Here are some numbered points:
[ 2.4 -2.8 -0.5 -1.2 -1.2  0.6  0.7  0.2  0.2  1.  -0.2  0.2  0.1] 0
[ 0.3 -0.4  0.6  0.1 -0.6  0.1  0.2 -0.7 -0.6 -0.9  1.1  0.3 -0.1] 1
[-1.1  0.6 -2.3  0.7  1.1 -0.7  0.9  0.5  0.2  4.1 -0.7 -0.4  0.2] 2
[-0.4 -0.1 -0.7 -0.2 -1.8 -0.8  1.9 -1.1  0.3  1.   1.2  0.4 -0.5] 3
[ 0.3 -1.2  1.1  0.7  0.2  0.9 -1.   0.4  0.5 -1.5  0.2  0.   0.3] 4
[ 1.  -0.5 -0.6 -0.9 -0.1  1.5 -1.8  1.1  0.5  0.4 -1.2  0.1  0.3] 5
[ 2.3 -2.5 -0.6 -1.4 -1.1  0.7  0.2  0.4  0.   1.  -0.2  0.6  0.4] 6
[ 1.  -1.5 -0.7 -0.7  0.1  1.1 -1.8  1.2  1.3 -1.  -1.5 -0.2  0.3] 7
[-1.5  1.8 -0.9 -0.1 -1.1 -0.2 -0.5 -1.1  0.3 -1.4  0.7 -0.1 -0.6] 8
[-0.8  0.  -0.7  0.4 -1.8 -1.4  1.8 -1.5  0.   0.3  1.3  0.3 -0.2] 9
[ 0.2 -0.6  1.   0.6 -0.7  1.2 -1.1  0.9  1.4 -0.7  0.2  0.5 -0.1] 10
[ 0.6 -0.2  1.6 -0.5 -0.5 -1.8  2.3 -1.2 -1.6 -1.7  1.1 -0.1 -0.2] 11
[-0.2  1.5  0.6 -0.2  2.3 -1.3  1.3  0.4 -2.   1.5 -0.3 -0.4  0.2] 12
[ 2.6 -3.2 -0.9 -0.8 -0.6  0.1  0.2  0.2  0.   0.7 -0.7 -0.2  0.8] 13
[ 1.5 -1.9 -0.7 -0.9 -0.2  1.  -1.   0.9  0.9 -0.1 -1.1  0.   0.3] 14
[-0.3  1.5  0.2 -0.2  1.6 -0.6  1.1  0.4 -1.1  1.9 -0.3 -0.4 -0.3] 15
[ 1.1 -1.7 -0.1 -0.5 -1.1  0.8 -0.4  0.7  1.2  0.2 -0.4  0.3  0.3] 16
[ 1.  -1.  -0.2 -0.5  0.5  1.5 -2.1  0.8  0.4 -1.3 -1.2 -0.1  0.3] 17
Which three points above are nearest to each new point by angle? Their numbers follow each, smallest number first.
[-1.3  1.  -1.6  0.7  0.  -0.5  0.5  0.2  0.7  2.1 -0.3  0.   0.1] --> 2 3 15
[ 0.1 -0.4 -1.7  0.1  0.2 -0.2  0.6  0.6  0.3  2.8 -0.6 -0.1  0.2] --> 2 13 15
[-0.7  1.1 -0.2 -0.2 -0.7 -0.5  0.5 -1.  -0.2 -1.4  0.8  0.  -0.5] --> 8 9 11
[ 1.8 -2.2  1.2 -0.5 -0.2  0.3  0.7 -0.9 -2.4 -0.3  1.5  0.8  0.2] --> 0 1 11
[-1.9  1.4 -0.9  0.6 -1.   0.  -0.4 -0.4  1.5 -1.   0.2  0.  -0.3] --> 3 8 9
[-0.6  2.5  0.7 -0.4  0.6  0.2 -0.9 -0.5 -0.5 -2.9 -0.1 -0.2 -0.6] --> 1 8 11
[-0.8  0.8 -2.1  0.5  0.9 -0.7  0.9  0.6  0.   3.8 -0.8 -0.1  0.4] --> 2 12 15
[-0.4  0.6 -0.9  0.3  0.3  0.2  0.   0.  -0.3  1.9  0.1  0.4 -0.2] --> 2 12 15
[-2.3  1.4 -0.2  0.6 -1.7 -0.8  0.3 -0.6  1.4 -1.1  0.9 -0.1 -0.3] --> 3 8 9
[-1.   0.5 -2.2  0.5  1.  -0.8  0.9  0.   0.1  3.6 -0.4 -0.7  0.3] --> 2 12 15
[ 0.1 -0.3  2.   0.7 -0.1  0.8 -1.2 -0.3  0.  -1.5  0.8  0.6  0.4] --> 1 4 10
[-1.5  1.4 -1.1  0.2 -0.2  0.2 -0.7 -0.7  0.7 -1.2 -0.2 -0.4 -0.3] --> 8 9 17
[ 1.4 -1.2  0.   0.1  2.4  1.1 -1.2  0.5 -1.8  2.3 -1.   0.3  0.5] --> 5 12 13
[-0.2 -0.4  0.6  0.7 -0.9  0.5 -0.1  0.   0.8 -0.5  0.9  0.6 -0.3] --> 1 4 10
